Here are some points:
[0.61 0.64 0.29 0.97 -0.84 -0.54 1.53 -1.32]
[-0.84 -0.60 -0.46 -1.29 0.55 0.74 -1.82 1.14]
[0.12 0.01 -0.02 -0.40 0.23 0.26 -0.67 0.59]
[1.81 1.87 -0.13 0.24 0.16 0.53 1.35 0.19]
[-0.11 -0.29 0.00 0.63 -0.55 -0.36 0.03 -0.33]
[-1.10 -0.69 -0.27 -1.22 0.66 0.27 -1.95 1.20]
[0.49 0.53 -0.30 -0.26 0.25 0.51 -0.03 0.27]
[-0.04 0.14 -0.33 -0.69 0.35 0.74 -0.42 1.02]
[0.40 0.29 -0.26 -0.93 0.10 0.76 -0.46 0.72]
[0.93 0.24 -0.24 -0.27 0.51 0.56 0.00 0.57]
[-1.23 -1.48 -0.10 -1.33 0.77 0.39 -2.16 0.84]
[-0.36 0.07 0.03 0.03 -0.13 -0.47 0.12 -0.68]
[-2.28 -1.96 -0.35 -0.49 0.27 -0.89 -1.59 -0.89]
[-0.02 0.03 -0.48 -0.84 0.58 0.72 -0.70 1.45]
[-0.43 -0.52 0.12 -0.34 0.32 0.00 -0.45 -0.03]
[-1.25 -0.56 0.12 0.14 -0.12 -0.66 -0.62 -0.86]
[-0.17 -0.23 0.12 0.69 -0.44 -0.84 0.96 -1.14]
[0.83 0.84 0.12 0.21 0.02 0.01 0.79 0.50]
[2.50 2.29 0.40 1.18 -0.68 0.02 2.90 -0.73]
[-2.72 -2.38 -0.05 0.18 -0.66 -1.54 -1.27 -1.56]
[-0.37 -0.07 -0.34 -0.66 0.56 0.67 -0.65 1.27]
[1.49 0.98 0.42 1.51 -1.12 -0.39 2.25 -1.18]
[1.17 0.72 -0.23 -0.50 0.41 0.97 0.07 1.24]
[2.32 1.85 0.40 0.44 -0.36 0.70 2.31 0.14]
[-0.70 -0.80 -0.25 -0.87 0.64 0.79 -1.44 1.10]
[-0.42 -0.21 -0.27 -1.31 0.88 1.27 -1.75 2.08]
[0.46 0.73 0.24 0.56 -0.76 -0.57 1.45 -0.73]
[-1.45 -0.96 0.02 -0.16 0.28 -0.54 -0.68 -0.17]
[3.39 2.93 0.04 0.62 -0.29 1.38 2.68 0.60]
[0.05 0.05 0.04 1.43 -0.50 -1.32 1.46 -1.26]
[-0.76 -0.62 -0.22 -0.34 0.08 0.09 -0.97 0.48]
[1.04 1.20 0.38 1.46 -0.56 -1.00 2.14 -1.39]
[1.80 1.50 -0.20 -0.34 0.51 1.20 0.68 1.01]
[2.95 2.60 -0.03 0.02 0.05 1.81 1.65 2.00]
[-0.19 0.07 0.47 1.69 -0.94 -1.53 1.73 -2.08]
[-0.25 -0.33 0.42 1.44 -0.46 -1.16 0.95 -1.79]
[1.54 1.53 0.17 -0.30 0.38 1.39 0.70 1.35]
[1.31 0.97 0.22 0.56 -0.16 0.16 1.31 0.20]
[-0.48 -0.57 0.27 0.08 -0.12 -0.02 -0.90 0.50]
[-1.06 -0.73 -0.10 0.76 -0.67 -1.50 0.61 -1.66]
[-0.51 -0.31 0.00 0.83 -1.16 -1.72 1.05 -2.34]
[-0.34 -0.05 0.15 0.58 -0.23 -0.68 0.40 -0.50]
[-0.57 -0.62 0.28 0.48 0.15 -0.17 -0.28 -0.39]
[0.15 -0.18 0.44 1.41 -0.86 -1.43 1.56 -2.30]
[-0.99 -1.04 0.10 0.50 -0.63 -1.11 0.19 -1.18]
[-0.28 -0.29 -0.10 -0.70 0.57 0.85 -0.74 0.71]
[-1.41 -1.65 -0.17 -0.46 0.39 0.20 -1.45 0.66]
[1.03 0.78 0.28 0.35 -0.19 0.17 1.09 0.08]
[-0.21 -0.56 0.03 0.09 -0.18 -0.46 -0.37 -0.34]
[-3.31 -3.19 -0.37 -0.60 0.42 -0.71 -3.76 -0.03]
[-1.73 -1.21 0.00 -0.79 -0.04 -0.53 -1.42 -0.40]
10 more points follow, each with its number after it:
[-0.87 -0.29 0.12 0.28 -0.20 -0.72 0.21 -0.84] 0
[0.29 0.46 -0.19 -1.10 0.77 1.60 -1.07 1.75] 1
[-2.39 -1.69 -0.47 -1.18 0.62 -0.15 -3.06 0.82] 2
[-3.20 -2.79 -0.59 -1.16 -0.02 -1.00 -3.02 -0.40] 3
[-1.35 -1.27 0.32 0.40 0.08 -0.53 -0.71 -0.82] 4
[-0.57 -0.65 -0.26 -1.05 0.89 1.15 -2.04 1.64] 5
[1.33 0.93 0.16 1.49 -0.88 -0.16 2.41 -0.80] 6
[-3.59 -2.97 -0.45 -0.78 0.53 -1.21 -3.48 -0.10] 7
[0.20 0.40 -0.25 -0.55 0.24 0.93 -0.44 1.67] 8
[2.80 1.90 0.48 1.20 -0.63 0.60 2.66 -0.16] 9
Which of these numbered points is nearest to each point below, looking only along the 2 directions in which the first points spread most? Its number follows each.
[-4.04 -3.26 -0.55 -1.02 0.28 -0.92 -3.58 -0.41] > 7
[-2.00 -1.68 -0.48 -0.28 0.13 -0.70 -1.44 -0.98] > 4
[1.23 1.30 0.22 1.07 -0.73 -0.47 2.19 -1.22] > 6
[3.72 3.05 0.42 0.84 -0.01 0.92 3.33 0.50] > 9
[4.31 3.45 -0.03 0.56 0.21 1.67 3.12 0.82] > 9
[-2.50 -2.30 -0.27 -0.49 -0.05 -1.08 -2.35 -0.69] > 3
[-0.13 -0.53 0.07 0.51 -0.55 -0.47 0.68 -0.49] > 0
[-3.74 -3.38 -0.65 -1.30 0.00 -1.05 -3.55 -0.46] > 7
[-1.00 -0.85 -0.34 -1.53 0.67 1.08 -2.35 1.68] > 5
[0.44 0.62 0.34 -0.74 0.37 1.16 -0.79 1.21] > 8
[0.76 0.65 -0.17 -1.70 1.15 2.19 -1.47 2.40] > 1
[1.02 0.92 0.40 1.24 -0.79 -0.56 2.23 -1.70] > 6
[-3.94 -3.06 -0.81 -1.11 0.28 -0.98 -3.02 -0.49] > 7
[-3.81 -3.73 -0.37 -1.29 0.32 -1.20 -3.46 -0.41] > 7
[1.77 1.23 0.26 -1.06 0.82 1.96 -0.28 2.05] > 1
[-3.48 -3.10 0.17 0.24 -0.42 -2.05 -1.59 -2.07] > 3
[0.23 0.46 0.03 -0.41 0.08 0.55 -0.14 0.27] > 8
[3.37 2.52 0.43 1.07 -0.09 0.51 3.17 0.27] > 9
[4.44 3.64 0.65 0.86 -0.40 1.41 3.32 1.10] > 9
[2.44 2.18 0.46 0.91 -0.18 0.84 2.40 -0.11] > 9
[0.84 0.47 -0.30 -0.60 -0.02 0.94 -0.12 1.08] > 8
[0.88 0.43 0.52 1.25 -0.65 -0.92 2.37 -1.33] > 6
[0.47 0.78 0.07 -0.49 0.00 0.80 0.05 0.85] > 8
[-1.49 -1.48 -0.31 -0.06 0.20 -0.50 -1.47 -0.43] > 4
[2.56 2.51 0.44 0.70 -0.14 0.54 2.76 -0.12] > 9
[1.17 0.92 0.47 1.57 -0.57 -0.72 2.47 -1.41] > 6
[1.04 0.90 0.42 -0.31 0.33 0.94 0.39 0.92] > 8
[-2.58 -2.26 -0.23 -0.45 0.07 -1.18 -2.08 -0.59] > 3
[-1.40 -1.49 0.11 0.05 -0.38 -0.83 -0.79 -0.74] > 4
[-1.97 -1.39 -0.39 -1.47 0.76 0.37 -2.55 1.21] > 2
[-4.48 -3.63 -0.43 -0.94 0.03 -1.36 -3.60 -0.93] > 7
[-1.43 -1.40 -0.38 -0.45 -0.02 -0.29 -1.57 -0.12] > 4
[-3.61 -3.20 -0.63 -1.06 0.03 -1.18 -3.46 -0.76] > 7
[-3.99 -3.34 -0.56 -1.11 0.58 -1.70 -2.86 -0.56] > 7
[1.50 1.20 0.30 1.26 -0.78 -0.29 2.07 -0.81] > 6
[2.87 2.28 0.26 1.18 -0.53 0.21 2.75 -0.26] > 9
[-0.26 -0.27 -0.29 0.36 -0.13 -0.75 0.03 -0.98] > 0
[0.99 0.92 -0.33 0.11 0.07 0.76 0.54 0.45] > 8
[-1.14 -0.96 0.07 -0.28 -0.13 -0.32 -1.22 0.12] > 4
[-0.34 -0.43 -0.17 0.35 -0.19 -0.95 0.39 -1.01] > 0
[0.89 0.75 0.17 1.10 -0.79 -0.52 1.74 -1.38] > 6
[-1.07 -0.88 -0.04 -0.19 0.15 -0.11 -0.99 -0.26] > 4
[1.07 1.11 0.50 1.60 -1.02 -0.96 2.32 -1.54] > 6
[2.65 2.10 0.37 0.68 -0.53 0.51 2.31 0.40] > 9
[1.06 0.69 0.32 0.94 -0.47 -0.29 1.94 -0.92] > 6
[0.79 0.63 -0.13 -0.05 -0.19 0.19 0.03 0.71] > 8
[-1.87 -1.65 -0.38 -2.13 0.82 0.66 -3.28 1.77] > 2
[-0.64 -0.51 -0.28 -0.85 0.98 1.28 -2.10 1.17] > 5
[-0.80 -0.73 -0.42 -1.55 0.73 1.15 -2.25 1.91] > 5
[-0.97 -0.55 -0.38 -1.76 0.59 1.32 -2.18 2.01] > 5
